128 stands for zero in the data rows.
Every row has a hidden score. In each pair, how much higher is the second row's than the first's? 15 means about the same, 30 much higher and 0 much lower. The score is a weighted sum of the row's numbers plus the product of two more (or one squared), each taken from its middle value.
69 114 115 127 83 186 174 142 158 206 154 110 189 65 94 153 156 112
137 136 89 134 133 170 163 101 119 147 151 154 114 123 141 105 144 112 ~ 11
160 158 167 145 165 112 128 128 157 95 175 115 92 152 94 165 66 155
89 87 131 116 99 154 157 151 146 168 160 95 156 147 112 158 102 171 ~ 18
119 128 86 155 142 134 128 149 119 124 88 148 114 119 141 148 153 83
130 147 113 113 131 134 101 120 78 145 122 141 98 136 134 83 137 138 ~ 14
121 157 149 94 87 164 147 123 167 154 131 132 168 98 97 144 121 118
151 110 161 178 146 68 83 109 113 60 110 108 106 198 133 112 87 160 ~ 22
177 148 108 150 174 82 110 145 89 100 96 149 58 127 185 98 118 120
83 97 191 88 117 133 96 146 174 139 186 55 185 155 47 156 65 157 ~ 17
123 156 94 147 125 138 182 115 93 148 62 197 106 54 199 148 171 59
115 99 145 130 118 113 115 122 143 125 139 103 116 152 131 135 102 148 ~ 21
157 176 96 154 141 122 139 114 115 135 99 170 90 142 166 142 133 132
165 118 150 149 132 92 70 107 117 122 138 99 142 179 132 120 90 135 ~ 11
92 105 156 44 128 183 155 112 195 153 164 125 218 83 94 150 148 105
119 136 166 111 130 153 103 108 107 113 163 111 148 133 127 111 130 150 ~ 18
81 156 68 70 114 201 192 140 136 187 88 166 115 63 161 140 200 64
145 151 152 104 120 121 146 112 131 111 146 131 115 118 121 130 90 147 ~ 7
109 152 117 112 104 153 158 116 115 145 114 118 136 136 109 129 133 111
147 153 79 106 107 119 170 112 88 121 101 189 94 75 175 101 156 83 ~ 9
133 161 135 104 156 100 109 142 119 108 142 128 116 142 144 132 104 175
130 106 148 175 161 101 66 134 132 91 109 127 112 160 118 89 131 132 ~ 9
115 118 141 119 134 149 171 166 159 163 171 89 181 130 122 159 109 122
81 127 120 86 101 153 164 134 131 163 141 142 189 108 112 121 170 82 ~ 24
154 128 119 115 139 128 125 142 114 129 112 136 131 159 138 140 137 124
179 136 104 180 140 107 110 123 71 111 49 160 109 120 185 99 134 87 ~ 7
156 142 90 175 155 124 124 108 137 131 96 172 115 110 171 146 183 80
135 147 142 153 145 127 134 151 128 129 136 111 121 133 141 102 126 163 ~ 17
179 155 110 149 177 123 126 99 103 139 59 168 61 135 178 110 142 104
104 113 136 52 104 183 184 143 153 178 123 145 166 100 113 141 168 114 ~ 19
151 159 78 169 114 113 117 103 144 134 119 163 49 112 148 141 128 95
134 137 149 44 103 176 126 194 184 119 183 120 149 109 95 122 106 142 ~ 17
112 108 161 102 111 149 129 147 131 128 148 104 198 137 65 163 111 151
138 107 87 123 122 131 123 122 125 150 110 133 105 125 156 99 148 108 ~ 19
170 152 92 98 112 142 154 115 92 93 121 174 73 106 155 108 140 109
116 127 148 151 169 99 85 121 98 85 145 102 125 165 115 141 84 170 ~ 19
183 173 63 146 140 141 125 100 43 115 60 204 59 95 177 127 152 77
148 125 127 133 117 128 94 125 110 101 139 127 89 145 130 121 99 146 ~ 18
91 83 143 76 131 160 128 113 150 154 149 106 194 124 92 151 127 88
111 83 147 160 146 86 121 148 132 118 140 100 151 162 160 128 114 142 ~ 18
102 120 111 143 170 112 151 121 112 142 126 137 120 104 147 112 128 149
157 106 122 145 208 89 81 141 95 116 122 98 135 177 146 135 94 139 ~ 26
107 113 115 120 125 121 104 103 164 112 174 130 155 137 112 150 94 118
110 82 156 130 103 128 110 137 106 162 138 100 170 175 133 136 113 123 ~ 18
134 128 97 115 75 164 132 109 109 152 115 118 141 117 102 141 132 105
120 108 124 128 141 143 136 178 115 136 122 129 121 115 152 144 137 96 ~ 13
167 114 138 151 128 158 94 148 132 129 157 101 113 134 126 123 108 141
101 75 138 179 123 108 102 137 117 135 153 107 123 157 126 105 122 125 ~ 22
182 140 116 153 175 90 97 137 94 91 78 165 78 124 190 104 153 105
165 122 159 198 151 56 48 126 129 35 165 110 95 199 113 124 68 165 ~ 15
136 136 118 122 124 152 127 121 109 147 102 124 113 124 160 110 110 136
139 89 92 181 127 95 80 110 87 100 68 136 110 167 128 85 140 128 ~ 17
140 136 88 158 123 130 147 117 94 146 85 156 90 112 172 86 181 95
120 129 205 109 148 110 119 136 157 154 184 77 165 141 85 132 91 154 ~ 13
140 158 72 148 115 134 155 63 130 113 57 170 77 101 166 112 171 89
143 127 142 118 137 108 139 168 111 131 136 115 146 129 122 109 112 142 ~ 10
131 132 153 128 130 126 143 107 150 107 130 143 104 107 128 127 105 129
110 159 49 153 150 146 162 108 102 142 68 207 107 69 196 132 165 62 ~ 23
91 82 136 167 95 171 122 107 118 136 122 90 180 145 80 122 154 139
114 98 135 103 104 145 139 144 135 161 140 111 156 103 91 154 114 138 ~ 13
75 154 146 117 63 145 158 117 152 144 157 117 119 105 101 125 155 122
131 122 118 133 104 140 158 132 121 155 106 134 173 124 131 139 154 103 ~ 10
126 144 129 163 152 114 99 138 117 99 129 119 155 161 138 123 105 147
127 86 148 131 130 71 90 151 123 90 165 73 122 185 124 105 53 180 ~ 15
127 138 146 51 103 172 160 146 178 125 152 146 145 117 82 162 140 111
139 115 134 92 128 140 128 120 127 116 130 138 113 131 111 111 142 163 ~ 12
116 93 162 109 137 135 75 120 119 146 148 91 161 144 80 135 110 160
100 114 144 134 104 145 151 117 133 137 127 126 142 119 91 136 135 120 ~ 15
145 102 167 150 126 127 114 121 139 136 140 101 142 169 61 126 103 173
113 96 170 138 128 116 95 149 126 136 158 98 167 155 103 136 98 157 ~ 19
159 176 90 197 143 70 115 123 108 64 77 185 69 158 174 80 136 100
166 138 145 181 168 80 48 116 101 57 106 122 72 191 132 85 103 145 ~ 12
155 136 149 203 131 100 102 148 100 83 122 120 103 164 175 77 102 136
135 147 93 143 125 121 145 133 110 152 98 163 113 92 169 131 159 89 ~ 16
166 145 141 156 167 113 119 95 76 87 153 145 107 144 135 124 115 125
140 166 75 117 121 116 162 133 109 120 101 186 121 102 164 121 154 95 ~ 20
176 143 111 170 148 127 112 129 125 119 134 131 101 123 133 148 122 112
114 133 157 91 148 137 144 151 146 159 155 114 163 148 87 134 100 159 ~ 23
161 129 91 189 159 97 117 159 69 108 107 143 86 148 164 113 139 131
130 136 108 150 121 141 125 117 112 168 120 145 147 97 136 125 145 84 ~ 13
106 135 112 137 119 124 140 129 148 110 134 140 165 87 140 135 159 99
145 144 139 130 86 123 124 101 108 120 106 158 80 114 145 94 140 103 ~ 17
109 94 153 84 140 135 114 138 155 128 170 98 135 141 106 125 122 162
142 120 125 116 126 149 130 133 130 110 129 138 105 129 114 107 138 133 ~ 13
183 129 100 140 133 138 131 112 118 177 82 163 124 107 164 83 162 99
130 104 144 113 127 129 104 129 118 141 113 122 141 127 134 102 149 142 ~ 19
89 95 172 96 122 120 112 133 165 127 220 61 188 183 93 155 71 163
92 109 138 108 66 130 155 99 152 111 162 119 148 119 91 144 126 123 ~ 15
79 117 166 102 95 160 159 136 173 157 170 85 201 130 72 170 129 147
92 99 224 111 111 95 114 132 155 116 203 68 205 175 76 134 92 142 ~ 16
175 173 115 146 141 135 129 130 118 115 81 151 97 112 174 121 113 96
155 144 130 85 107 166 141 109 117 112 128 139 131 75 110 139 166 97 ~ 8
131 146 100 172 149 145 126 118 121 132 80 131 148 141 166 152 156 112
144 157 83 169 180 124 132 121 95 173 73 167 111 112 196 109 161 97 ~ 14
123 103 180 169 137 107 71 146 129 87 170 88 162 167 95 131 79 170
118 128 143 71 126 155 145 149 184 128 178 110 169 128 89 159 116 173 ~ 21
100 133 151 108 108 143 175 150 138 150 146 137 189 101 123 169 164 78
115 106 140 159 122 84 92 143 119 84 141 113 126 183 140 121 98 162 ~ 27
100 171 128 72 88 135 166 122 131 126 122 140 150 122 95 117 158 109
129 142 110 83 99 139 157 121 122 155 119 130 129 85 121 173 160 129 ~ 4
92 94 169 135 96 153 129 120 144 149 160 95 185 144 121 156 128 126
110 170 176 120 114 133 108 108 146 134 148 119 135 149 73 151 77 148 ~ 20
82 182 127 74 96 193 175 130 160 157 108 150 143 83 103 138 154 124
145 122 133 75 145 141 133 153 120 152 108 132 143 106 127 140 149 134 ~ 10
131 128 68 141 125 105 142 110 95 139 91 171 103 79 170 149 199 64
139 111 189 67 134 122 99 156 110 97 150 85 140 161 103 150 61 192 ~ 20
151 119 141 146 168 138 87 115 133 126 100 123 131 169 182 78 85 168
154 165 114 154 120 104 142 128 112 92 123 151 81 110 123 103 134 125 ~ 9
115 148 60 83 115 166 196 132 105 194 54 181 122 75 162 116 206 97
146 126 106 125 137 154 133 119 129 105 111 105 99 124 115 127 134 134 ~ 13
157 122 152 170 130 96 60 113 107 67 133 122 86 168 118 83 70 141
75 136 94 135 86 174 162 87 107 139 114 164 126 51 96 126 190 50 ~ 15
123 102 105 213 81 131 108 135 122 109 134 127 120 121 155 129 153 97
170 154 95 186 153 98 84 124 78 92 81 134 99 175 172 118 126 134 ~ 28
158 163 109 139 160 144 138 99 85 141 92 156 73 148 163 102 162 124
200 125 80 188 122 117 117 120 79 105 77 161 95 137 171 112 149 107 ~ 13
155 138 91 114 142 116 130 114 100 111 77 153 92 122 160 108 147 117
109 89 131 125 134 158 152 136 186 152 158 122 168 136 75 130 134 123 ~ 14
103 111 175 151 144 111 76 155 164 119 160 92 167 143 108 114 104 155
104 125 159 131 134 112 98 133 158 151 153 68 140 166 128 131 83 168 ~ 20
160 133 151 174 161 112 88 107 108 120 103 124 114 175 137 108 95 145
132 140 137 127 154 111 152 138 126 118 126 142 120 123 137 135 113 135 ~ 14
152 167 124 140 151 101 115 106 127 94 103 143 77 134 139 119 129 139
185 161 100 203 156 82 92 106 90 37 82 157 33 137 224 99 109 123 ~ 12
112 139 102 114 95 145 166 122 153 160 128 127 170 102 123 110 144 109
125 127 152 124 139 66 106 103 131 92 121 130 81 155 112 138 112 161 ~ 10
139 96 160 100 144 124 126 130 191 112 180 90 173 164 76 145 98 161
105 74 179 154 138 115 100 122 112 152 147 82 158 172 90 115 85 153 ~ 10
114 135 133 127 137 125 126 151 154 171 143 104 174 123 108 152 132 109
120 121 174 106 139 143 97 156 142 86 184 99 163 132 89 170 81 190 ~ 12
158 133 152 163 173 103 77 102 107 137 139 131 97 166 126 105 90 187
141 170 107 135 114 144 165 111 120 141 82 181 99 74 145 130 152 71 ~ 12
121 114 123 155 164 105 100 149 124 122 135 101 79 149 110 147 83 154
103 105 129 143 92 150 130 77 173 124 169 128 163 128 91 140 128 106 ~ 12
181 166 152 170 175 96 43 111 91 95 138 114 75 183 144 85 77 196
86 87 168 112 104 170 119 102 170 132 177 67 156 156 63 119 74 180 ~ 7
119 110 125 74 126 156 155 170 162 177 136 148 155 96 107 153 162 123
80 130 145 70 60 193 163 148 164 151 171 114 163 108 99 157 128 161 ~ 11
116 135 82 151 126 108 157 99 119 121 101 164 114 116 160 159 146 78
135 115 129 126 132 129 121 132 128 139 151 114 138 129 128 115 100 147 ~ 10
126 128 99 141 152 127 125 97 138 109 143 117 114 162 91 143 134 145
121 81 155 118 113 151 126 114 127 141 156 103 105 123 99 117 138 142 ~ 3
144 136 139 135 150 139 114 132 109 106 124 104 147 169 115 105 123 125
179 149 108 144 121 131 124 103 125 143 104 129 113 115 146 129 143 105 ~ 7
110 120 160 104 115 140 161 109 126 134 150 115 148 124 112 129 113 125
138 135 128 85 121 148 153 128 143 132 131 160 116 115 137 140 145 100 ~ 20
93 127 125 95 93 155 195 111 143 176 119 142 143 69 102 156 153 103
133 134 129 155 152 114 128 137 124 143 159 112 113 152 124 140 116 145 ~ 17
148 154 148 133 177 122 84 117 122 142 173 104 101 170 129 110 96 157
118 72 125 128 115 108 146 118 149 159 130 154 148 110 162 135 164 72 ~ 11
87 150 106 116 126 160 164 116 125 154 97 158 118 108 167 128 189 89
135 159 171 120 124 126 81 147 107 136 136 107 125 169 132 140 86 161 ~ 13
113 103 85 132 117 146 193 137 146 122 97 165 129 115 135 116 184 79
148 145 134 95 146 118 138 146 121 117 138 123 126 111 132 119 110 162 ~ 16
155 178 88 157 156 142 141 107 120 111 134 171 97 128 186 129 140 95
138 86 232 168 149 111 39 129 124 105 191 65 154 203 108 130 39 220 ~ 9
138 172 112 182 143 120 118 88 115 89 83 155 123 133 172 111 138 96
103 114 184 64 124 141 111 131 138 121 178 86 164 147 82 135 124 165 ~ 18
118 105 129 118 147 114 105 114 115 151 137 110 156 132 102 124 127 124
85 124 151 107 115 148 129 135 122 144 181 91 153 119 82 155 113 139 ~ 14
130 146 141 115 154 110 93 145 141 104 151 109 147 166 137 128 117 152
135 144 170 175 143 80 75 109 110 75 139 107 121 162 125 118 87 157 ~ 4
126 108 115 92 116 131 129 142 140 184 95 121 141 115 148 106 149 142
129 151 121 119 97 139 139 118 132 126 87 150 133 105 143 152 146 96 ~ 9
162 82 170 116 154 101 72 147 112 93 152 93 79 157 122 99 56 206
188 127 82 184 179 112 105 133 117 124 96 129 101 160 148 133 134 118 ~ 19
129 137 142 150 157 134 105 143 153 109 126 127 149 153 133 129 122 106
99 115 125 117 90 198 147 102 132 131 137 134 106 99 124 137 134 116 ~ 5
160 133 120 157 143 116 92 131 117 107 115 117 99 154 162 112 120 138
146 114 121 146 136 128 105 128 92 148 130 116 150 177 120 161 118 150 ~ 16
156 106 151 87 127 141 132 131 147 140 141 127 126 105 97 131 132 121
143 131 79 165 154 135 131 114 88 151 106 152 106 127 183 115 137 97 ~ 21
92 125 145 112 130 142 139 117 174 129 173 96 154 148 81 158 85 157
95 96 125 94 111 166 135 138 129 136 165 115 154 145 93 134 132 137 ~ 17
119 120 167 124 118 109 96 103 155 132 145 101 160 158 122 151 101 151
118 111 91 123 121 136 116 128 141 88 123 88 127 163 99 130 121 151 ~ 22
153 101 137 163 102 90 78 124 119 113 131 104 96 167 138 119 118 129
121 86 160 136 158 113 95 146 138 97 153 67 155 189 94 104 106 172 ~ 15
89 93 183 146 131 113 80 162 170 151 177 64 172 163 111 138 80 156
116 166 104 209 170 107 112 133 83 105 52 162 83 146 168 132 142 80 ~ 18
163 136 74 149 135 125 120 132 115 88 79 178 66 110 205 100 152 98
135 120 145 67 86 124 159 121 107 143 120 141 113 126 123 127 155 102 ~ 11
127 121 120 142 127 132 137 103 84 132 96 152 149 91 159 105 155 99
135 137 109 188 132 114 99 134 86 108 116 118 128 134 151 112 138 112 ~ 20
129 140 84 104 134 179 169 128 111 136 82 188 97 52 140 121 169 79
125 136 126 149 172 118 116 117 108 123 112 122 150 133 119 120 132 111 ~ 22
142 82 135 148 139 113 92 102 141 128 114 112 140 170 138 120 131 117
67 103 158 105 153 160 139 117 152 171 145 101 176 115 99 138 134 142 ~ 11
114 163 119 128 140 127 159 108 103 139 113 149 113 107 93 124 160 120
117 151 86 145 163 136 145 154 148 111 78 153 125 104 152 121 153 139 ~ 25
111 128 142 156 124 138 149 118 118 140 129 141 101 125 155 124 119 156
142 108 84 153 147 121 116 146 119 145 109 115 150 134 129 152 135 124 ~ 18
121 124 138 70 93 167 141 152 150 122 146 128 135 96 99 136 143 160
165 132 162 183 190 57 69 125 112 51 129 104 135 188 160 106 83 143 ~ 21
126 146 117 112 87 140 190 105 139 171 110 178 95 73 121 131 171 101
169 124 112 159 149 114 115 131 117 128 119 144 87 139 181 113 152 103 ~ 17
130 141 119 136 132 115 131 124 141 145 143 139 138 86 152 133 119 141
112 137 179 116 128 129 110 114 151 110 162 95 149 137 79 86 86 141 ~ 17
114 108 147 89 167 129 132 116 134 135 109 118 129 158 108 130 142 135
100 134 114 116 112 148 184 119 132 171 116 147 161 108 107 159 183 111 ~ 19
161 141 141 154 114 125 98 106 116 137 102 142 104 134 133 110 136 127
124 143 52 126 152 149 196 150 124 173 83 178 117 82 185 149 189 84 ~ 16
93 114 149 102 70 173 150 155 142 128 161 97 162 92 99 132 124 128
140 138 123 127 119 130 125 123 119 99 154 125 99 136 129 131 113 148 ~ 21
119 101 141 132 129 110 97 138 143 100 178 76 123 177 101 143 73 207
139 118 144 109 103 122 138 136 146 105 148 125 116 108 95 115 122 125 ~ 8
122 159 117 125 112 132 120 121 133 105 121 145 100 145 132 135 134 127
129 132 135 127 111 146 155 111 149 137 96 147 127 97 152 126 154 86 ~ 7
104 151 117 136 68 153 175 85 154 175 110 133 164 88 99 145 167 124
134 133 101 119 122 100 124 138 125 118 138 136 127 149 141 129 134 117 ~ 16
135 89 136 109 131 131 123 104 101 138 138 145 107 125 127 106 143 109
185 189 116 131 173 123 135 75 132 162 116 154 91 120 179 144 137 128 ~ 21
127 130 150 107 158 138 120 152 152 134 156 80 143 146 96 113 97 158
115 119 143 121 126 117 140 158 132 110 99 123 139 137 111 127 142 118 ~ 17
113 109 155 128 116 112 126 122 156 111 175 105 108 138 82 129 108 120
90 144 137 96 78 165 169 129 129 137 151 151 145 99 111 146 174 102 ~ 15
118 105 119 111 135 119 93 137 153 138 158 102 111 153 136 128 91 171
164 123 120 165 146 106 83 150 110 104 115 121 103 151 147 98 122 143 ~ 11
121 152 108 121 92 120 137 106 123 155 89 145 126 96 109 157 166 101
133 136 143 85 117 144 132 145 107 125 139 132 118 113 148 130 114 121 ~ 9
118 115 163 128 111 118 102 115 122 115 147 132 133 159 129 106 115 143
150 146 107 113 155 137 149 124 131 150 134 158 115 104 126 139 138 121 ~ 10
142 83 117 149 144 90 101 144 137 113 152 92 137 178 100 107 73 156
103 84 170 101 138 121 100 145 152 111 168 62 145 171 114 144 79 177 ~ 16
116 133 113 150 109 64 146 112 147 106 133 137 131 121 161 104 131 92
113 138 113 163 117 92 139 150 105 95 162 134 147 130 106 156 133 108 ~ 4
117 131 162 159 113 129 105 106 182 160 147 95 125 151 98 80 87 181
52 107 120 133 134 138 140 142 143 133 113 125 169 118 123 111 165 90 ~ 16
107 155 123 131 109 143 144 148 130 94 141 140 105 108 134 123 124 144
112 120 127 109 151 145 135 115 126 163 123 138 145 125 123 129 152 113 ~ 13
123 46 196 151 151 56 10 168 104 49 205 19 167 236 84 105 14 255
162 158 83 128 115 112 149 126 114 147 71 178 117 81 144 105 185 94 ~ 7
110 113 123 118 131 138 147 123 137 134 136 119 124 139 106 112 121 129
124 160 106 147 129 151 132 141 88 114 104 155 88 118 168 109 149 113 ~ 19
118 98 200 61 108 135 115 163 172 124 193 60 182 161 44 154 64 200
157 109 86 206 169 78 109 106 114 95 121 141 90 151 153 125 89 125 ~ 13
108 119 156 85 80 126 128 102 119 115 129 119 124 147 95 101 100 129
146 145 104 149 138 140 116 158 109 136 106 136 106 120 135 115 144 148 ~ 11
157 97 150 121 116 122 99 115 139 123 157 104 139 157 102 139 97 166
97 85 188 145 122 121 57 105 139 130 162 79 154 192 86 132 97 132 ~ 19
126 134 130 130 116 151 136 130 118 121 128 125 115 116 134 155 122 128
135 108 124 129 177 142 94 119 114 149 97 108 177 149 108 128 142 122 ~ 19
136 136 72 166 134 96 134 145 98 124 136 144 122 122 154 89 123 106
94 124 142 84 133 138 135 145 146 155 182 88 185 166 106 143 107 146 ~ 19
65 144 101 80 78 181 201 120 141 172 137 121 160 90 109 160 144 114
149 148 108 124 143 152 126 134 129 137 96 142 110 115 146 150 130 113 ~ 8
124 138 118 106 99 119 182 107 131 144 112 162 146 80 131 159 155 127
100 113 132 111 64 179 177 156 148 185 98 151 120 80 117 179 163 118 ~ 16
147 153 115 125 127 141 141 99 123 146 85 189 93 95 181 140 167 125
66 97 147 129 135 189 157 119 183 172 127 83 172 143 89 131 118 145 ~ 18
133 133 110 185 132 135 144 113 118 116 106 137 154 140 147 136 142 79
136 134 63 121 107 160 152 150 129 115 103 158 108 109 167 131 133 137 ~ 22
111 159 147 189 116 102 111 107 123 112 147 122 125 161 126 121 117 151
139 134 74 157 170 159 141 144 122 134 104 161 109 109 147 118 163 92 ~ 14
88 123 89 119 124 186 138 150 153 201 116 122 184 96 133 126 174 77
79 139 119 69 120 176 201 157 174 156 107 166 157 63 95 168 166 91 ~ 8
101 136 128 88 156 167 142 147 114 146 114 152 94 105 139 153 166 114
115 116 105 166 144 122 118 109 137 105 163 107 127 136 147 149 96 158 ~ 10
117 117 203 111 130 132 110 143 167 152 198 78 165 152 85 151 67 180
87 153 139 76 122 168 172 119 148 149 137 132 150 79 114 146 149 107 ~ 17
146 144 112 136 122 109 125 130 120 135 135 136 138 119 152 127 142 128
147 117 116 148 172 65 124 129 127 115 117 153 83 144 198 115 120 122 ~ 16
89 124 167 89 116 165 131 120 163 121 144 105 211 95 81 139 118 107
116 80 154 96 107 133 124 153 120 140 134 90 166 149 99 148 91 166 ~ 22
168 148 118 147 154 90 128 125 68 123 121 102 99 174 106 130 98 154
139 131 103 127 162 119 131 165 149 93 97 144 117 124 169 110 133 119 ~ 25
91 136 158 81 108 154 157 98 171 141 151 129 143 91 111 131 125 123
137 134 147 118 176 151 111 129 154 132 155 118 135 118 127 128 101 147 ~ 17
172 154 63 125 137 141 176 125 120 136 80 210 47 76 172 109 196 78
143 155 107 177 154 125 133 129 92 117 66 158 93 118 205 115 153 84 ~ 22
109 143 179 117 111 167 127 153 141 162 193 112 148 139 81 155 108 191
158 150 94 106 142 116 121 170 109 90 140 134 71 122 130 117 139 143 ~ 23
178 130 68 160 174 112 135 159 70 99 49 166 81 121 183 106 162 84
132 110 128 170 121 116 154 90 118 125 89 171 127 123 142 162 149 91 ~ 16
151 145 96 87 134 193 162 147 144 125 110 156 125 73 162 134 163 88
157 109 117 163 168 81 106 160 141 60 129 122 96 137 141 91 89 147 ~ 16
144 136 108 106 113 136 139 179 105 152 127 114 105 136 119 104 118 155
156 126 129 141 143 121 122 146 121 126 111 136 101 117 137 112 118 129 ~ 11
138 143 139 117 118 144 160 102 134 165 104 159 126 138 142 111 151 104
102 105 163 129 120 112 104 115 136 70 154 93 158 162 87 144 83 176 ~ 13
76 101 155 112 116 132 174 113 171 167 165 121 152 94 94 158 160 109
143 115 127 172 179 96 72 127 113 126 132 91 109 163 144 116 90 166 ~ 18
120 104 109 77 117 161 178 116 159 191 118 128 174 97 129 148 164 126
100 127 115 112 79 174 160 126 134 143 119 151 153 102 79 140 147 109 ~ 17
101 161 101 147 111 169 130 121 129 155 128 121 97 100 124 135 143 137
161 127 114 149 122 124 159 84 138 132 106 157 76 112 139 124 152 97 ~ 8
124 158 97 78 114 168 148 131 123 165 143 139 131 64 135 135 155 87
122 127 142 133 146 112 127 143 122 89 154 92 170 153 119 130 101 146 ~ 19
97 149 115 149 128 116 119 137 99 130 131 128 95 125 158 131 144 147
208 178 63 183 138 103 127 86 62 113 47 191 54 129 209 92 169 104 ~ 11
98 151 99 50 80 165 215 121 156 210 112 161 153 64 119 155 245 70
133 157 123 135 144 106 111 91 102 92 132 147 86 105 128 129 102 109 ~ 6
155 173 81 164 136 141 153 126 107 151 88 168 145 99 154 106 192 96
148 140 160 147 161 96 64 103 146 112 122 109 133 153 126 118 104 129 ~ 15
162 144 55 144 104 167 183 79 134 177 42 224 87 44 161 118 215 72
91 100 183 120 90 159 113 152 157 125 167 88 168 164 96 163 76 124 ~ 13
98 111 190 75 81 163 114 153 166 177 169 73 137 134 81 150 95 184
135 152 152 157 139 100 70 146 148 115 145 81 163 155 86 113 93 148 ~ 18
152 140 116 177 139 88 127 91 108 114 91 173 97 126 160 117 130 95
150 132 88 122 135 122 120 166 137 110 123 141 140 91 142 116 151 96 ~ 17
151 140 135 154 160 80 84 105 120 75 109 157 101 157 203 79 100 104
83 97 124 64 61 188 207 169 201 172 164 105 194 90 70 148 170 115 ~ 12
85 118 156 77 109 139 138 122 118 138 140 122 135 126 94 142 129 151
90 76 197 105 138 90 77 195 115 119 207 52 152 167 72 141 71 187 ~ 16
123 93 169 132 115 99 93 169 139 106 149 95 119 161 99 86 65 190
97 120 162 149 117 112 126 123 141 138 184 116 140 141 93 128 109 170 ~ 13
123 124 183 104 145 93 96 140 170 88 188 71 172 182 114 151 92 190
97 103 197 103 123 117 115 140 161 133 167 82 121 151 86 143 99 187 ~ 11
125 114 111 100 135 145 139 169 126 129 128 121 151 113 108 136 134 122
93 108 165 100 122 101 119 170 161 160 178 38 214 141 86 159 97 162 ~ 19
154 147 89 154 187 112 173 107 133 135 74 162 100 111 185 130 141 51
96 85 149 142 102 132 155 160 154 152 135 101 188 143 78 130 118 148 ~ 23
103 118 100 105 122 153 172 122 120 175 111 134 165 125 106 147 163 86
76 155 127 85 78 189 188 113 139 166 149 168 166 40 117 150 161 59 ~ 7
115 153 123 104 83 145 145 122 111 132 132 152 122 115 116 126 164 92
99 123 133 101 139 161 112 133 139 133 165 114 140 128 125 140 110 163 ~ 15
157 116 160 149 154 105 58 123 117 108 121 108 103 144 145 96 99 153
115 125 114 122 101 134 167 94 125 166 121 140 142 94 119 142 143 96 ~ 17
186 166 70 143 140 111 135 97 69 145 79 174 61 95 187 126 143 136
118 159 99 146 112 139 171 125 123 138 87 177 85 71 183 155 162 62 ~ 17
100 113 113 140 50 145 136 163 161 121 130 117 162 119 104 97 146 96
131 116 122 140 112 133 147 125 133 143 126 128 136 126 143 113 149 117 ~ 4
148 126 132 134 167 124 155 140 132 149 123 143 122 119 170 146 119 116
108 100 206 103 139 115 60 101 153 101 198 67 152 222 75 111 58 191 ~ 23
164 167 58 168 134 115 165 157 95 97 56 183 102 110 227 108 179 79
139 168 95 160 140 110 138 132 122 174 79 147 128 104 159 138 148 120 ~ 14
156 110 115 157 137 135 112 104 119 132 106 125 137 163 162 112 153 120
112 135 120 77 120 143 169 131 133 161 107 163 132 106 109 148 180 85 ~ 14
125 114 162 110 116 151 111 135 125 135 171 94 132 162 117 127 83 139
181 128 83 205 177 71 110 122 92 119 96 143 101 145 185 106 112 129 ~ 14
149 130 95 141 158 134 143 138 102 151 83 116 108 137 137 128 152 139
118 153 120 127 119 105 126 99 157 111 149 135 125 128 113 143 136 129 ~ 23
176 141 36 180 163 169 113 94 90 83 69 187 63 142 148 98 178 85
178 130 134 163 116 109 107 127 89 124 125 114 119 169 132 112 97 160 ~ 12
112 117 179 85 115 124 107 177 123 153 164 78 145 140 94 153 67 163
163 174 119 128 169 110 98 110 125 100 150 135 105 129 128 123 115 154 ~ 18
124 122 168 98 112 124 130 168 130 115 138 95 125 134 80 143 104 167
130 136 134 128 102 117 129 109 154 143 159 123 150 122 106 149 102 122 ~ 13
